Small tables with named rows and columns. After each table, cells are looked up by row and column.

zan:
         pama  tob  gafebe  zasup  pov  vabobe   mok
dupi      350  418     465    467   12     104   501
motati    246  331     316    326  189     469  -600
numud     217   92      62     70  469     240   499
gamet     -22  232     368    349  153     357   182
vam        64  374     483    479    0     218   334
muf       392  511     585    599  -93     138   356
dule      140  296     417    419   96     139   545
seposez    55  113     125    146  389     419   108
nebebo    351  126      47     47  480     203   445
fir       114   96     125    110  405     234   482
zut       850  366     243    246  272     157   247

pov of vam = 0
pama of muf = 392
zasup of muf = 599
pov of muf = -93
pov of dupi = 12
pama of nebebo = 351
vabobe of dupi = 104
gafebe of nebebo = 47
gafebe of dule = 417
zasup of dule = 419
mok of motati = -600
tob of nebebo = 126
gafebe of fir = 125
gafebe of motati = 316

bak
         vipemut  ris  ketibo
tikik        127  181      74
dovefu       125  164      86
gib          200  227     131
dunavud      183  205     128
nalen        133  193     110
muka         117  190     110
zed          118  192     109
fav          126   47     134
lumig        109  110     100
bire         118   45     191
lik          126   48     134
ferov        126   46     135
pom           55   29     117

vipemut of lik is 126
ketibo of bire is 191
vipemut of pom is 55
ketibo of lumig is 100
vipemut of fav is 126
ketibo of lik is 134
ris of gib is 227

lel
         lopeto  remu  pok  keref  gisemov  bor  fidomu  buv
pimore       48    25   73     36       63   29      77   49
libibo       68    75   14     22       67   76      17   27
dena         26    55   53     74       22   50      43   76
melel        74    72   68     59       36   30      29   25
tasibol      72    37   75     55       44   24      62   29
ger          65    24   71     27       72   27      74   32
fusi         38    25   79     75       23   25      76   62
topum        72    69   60     66       26   36      24   31
bul          24    46   38     72       25   62      51   73
bol          32    61   69     79       25   34      37   67

What is the lopeto of pimore in lel? 48
What is the lopeto of topum in lel? 72
What is the remu of libibo in lel? 75
What is the remu of bol in lel? 61
What is the buv of melel in lel? 25
What is the gisemov of pimore in lel? 63
What is the buv of ger in lel? 32
What is the fidomu of tasibol in lel? 62
What is the gisemov of dena in lel? 22
What is the keref of tasibol in lel? 55
What is the buv of dena in lel? 76
What is the bor of topum in lel? 36
What is the fidomu of dena in lel? 43

pebuk:
cols = buf, zol, zigakeb, tumifug, genetom, rud, vun, gukemet
taf: [97, 126, 114, 170, 95, 148, 95, 154]
rofike: [72, 125, 84, 101, 132, 107, 149, 139]
gebido: [134, 105, 154, 90, 144, 134, 98, 87]
sar: [60, 148, 139, 118, 31, 123, 44, 129]
monumif: [117, 74, 82, 112, 161, 163, 124, 113]
porig: [92, 117, 108, 119, 120, 30, 154, 178]
nepog: [97, 69, 125, 133, 136, 105, 162, 121]
rerevad: [155, 110, 201, 45, 103, 110, 159, 130]
linamo: [102, 117, 159, 66, 59, 97, 134, 73]

porig, zigakeb => 108
monumif, buf => 117
porig, vun => 154
linamo, genetom => 59
taf, zigakeb => 114
nepog, rud => 105
gebido, zigakeb => 154
sar, gukemet => 129
nepog, tumifug => 133
porig, gukemet => 178
Row with the largest buf: rerevad

tedizof:
,dula,sesi,mikuzev,dop,legav,didoze,vunubuf,manoviz,vegi
misur,72.02,45.71,55.82,50.54,33.15,50.80,60.80,41.75,74.85
vefore,56.33,51.20,58.37,55.65,42.17,55.13,52.90,50.92,64.57
rog,47.97,49.18,58.86,44.46,57.21,53.90,50.69,58.19,52.97
gal,66.61,47.37,57.93,53.14,34.22,53.00,57.45,44.79,73.36
kiv,70.43,47.13,47.37,45.71,47.85,46.84,62.89,43.30,59.71
natop,28.78,44.47,51.72,40.43,61.92,55.95,56.14,55.68,69.85
zak,60.17,51.06,48.55,48.54,54.48,49.49,57.93,49.44,52.32
mit,65.04,58.45,50.89,62.53,47.55,51.39,53.15,49.50,46.61
vir,46.58,54.48,61.69,60.09,45.05,58.82,47.27,56.34,60.38
tul,40.16,58.39,50.91,54.68,67.51,54.76,47.90,61.14,37.62
zufulib,19.75,65.61,53.31,60.71,80.65,59.72,37.85,72.76,22.32
bepopek,65.63,54.13,63.22,50.89,52.37,52.05,46.56,58.16,38.90
savit,51.20,56.70,27.82,37.37,94.22,40.70,62.03,56.36,11.26

What is the dula of misur in tedizof?
72.02
What is the dula of bepopek in tedizof?
65.63
What is the mikuzev of misur in tedizof?
55.82
What is the dula of gal in tedizof?
66.61
What is the didoze of zufulib in tedizof?
59.72
What is the dop of gal in tedizof?
53.14
What is the dop of savit in tedizof?
37.37
What is the sesi of vefore in tedizof?
51.20
What is the sesi of misur in tedizof?
45.71
What is the didoze of natop in tedizof?
55.95
What is the dula of natop in tedizof?
28.78
What is the mikuzev of rog in tedizof?
58.86
What is the mikuzev of zak in tedizof?
48.55
What is the mikuzev of mit in tedizof?
50.89
What is the didoze of rog in tedizof?
53.90
What is the mikuzev of natop in tedizof?
51.72
What is the didoze of zak in tedizof?
49.49
What is the dop of tul in tedizof?
54.68
What is the manoviz of mit in tedizof?
49.50
What is the dula of zufulib in tedizof?
19.75
Row with the largest vunubuf: kiv

gogulo.tsv
	gimir	ton	dep	mopilet	vil	rusel	nokor
baki	416	825	359	538	427	500	245
vub	426	742	413	597	504	493	338
bev	573	513	495	209	374	549	484
pila	563	503	523	270	402	534	505
rivibop	582	510	388	498	562	628	481

pila, vil => 402
baki, dep => 359
bev, gimir => 573
rivibop, nokor => 481
pila, nokor => 505
bev, vil => 374
bev, rusel => 549
pila, dep => 523
rivibop, gimir => 582
pila, ton => 503
vub, rusel => 493
baki, nokor => 245
baki, gimir => 416
rivibop, vil => 562
Row with the largest vil: rivibop

zugavoz =
,vara,rokuz,bukis,dezukes,gudul,gesidiv,zufili,dubik
fov,135,120,160,90,117,131,143,147
reb,218,159,144,64,75,91,228,115
mabu,118,164,177,95,137,116,133,128
zit,65,72,150,147,163,181,62,180

vara of fov is 135
vara of zit is 65
gesidiv of reb is 91
zufili of reb is 228
gesidiv of zit is 181
bukis of fov is 160
zufili of zit is 62
rokuz of reb is 159
gudul of reb is 75
dubik of fov is 147
rokuz of mabu is 164
dezukes of fov is 90
gesidiv of fov is 131
dubik of reb is 115
zufili of mabu is 133

kefan =
         detule  zur  bak  razumo  tupapu
vav          52   12   84      47      61
vofa         45   74   84      57      57
beke         53   57   84      57      68
nanisin      66   46   84      33      70
rasi         46   67   84      70      46
sut          50   21   84      80      58
zasiz        59   57   84      57      31
vep          57   85   84      60      39
finas        52   44   84      67      57

finas, zur => 44
nanisin, bak => 84
beke, bak => 84
rasi, bak => 84
nanisin, razumo => 33
zasiz, tupapu => 31
rasi, zur => 67
rasi, detule => 46
finas, razumo => 67
vep, tupapu => 39
sut, tupapu => 58
beke, zur => 57
vep, detule => 57
beke, tupapu => 68
Row with the largest razumo: sut

pib =
|  | sesof | ketutul | zeg | pobegen |
|---|---|---|---|---|
| feguluz | 3.99 | 4.06 | 2.57 | 3.12 |
| suga | 6.02 | 6.08 | 3.41 | 6.27 |
| dibusel | 7.05 | 7.04 | 6.01 | 6.80 |
| moval | 4.82 | 4.89 | 2.35 | 2.24 |
| toz | 8.04 | 8.03 | 5.62 | 4.07 |
| pemu | 4.30 | 4.36 | 2.71 | 3.38 |
| vali | 3.93 | 3.88 | 7.20 | 7.89 |
| lololuz | 4.25 | 4.15 | 8.25 | 3.40 |
| gobazu | 4.23 | 4.21 | 5.42 | 3.44 |
| pap | 3.79 | 3.70 | 7.45 | 2.61 |
| resimab | 5.39 | 5.39 | 5.23 | 5.39 |
| bup | 5.08 | 5.21 | 1.47 | 7.47 |

What is the pobegen of dibusel in pib? 6.80
What is the sesof of vali in pib? 3.93
What is the ketutul of bup in pib? 5.21
What is the zeg of pap in pib? 7.45
What is the ketutul of vali in pib? 3.88
What is the pobegen of resimab in pib? 5.39
What is the ketutul of gobazu in pib? 4.21
What is the zeg of dibusel in pib? 6.01
What is the pobegen of pap in pib? 2.61
What is the sesof of feguluz in pib? 3.99
What is the zeg of feguluz in pib? 2.57
What is the pobegen of lololuz in pib? 3.40
What is the sesof of gobazu in pib? 4.23
What is the sesof of pemu in pib? 4.30
What is the ketutul of lololuz in pib? 4.15
What is the sesof of moval in pib? 4.82
What is the sesof of pap in pib? 3.79

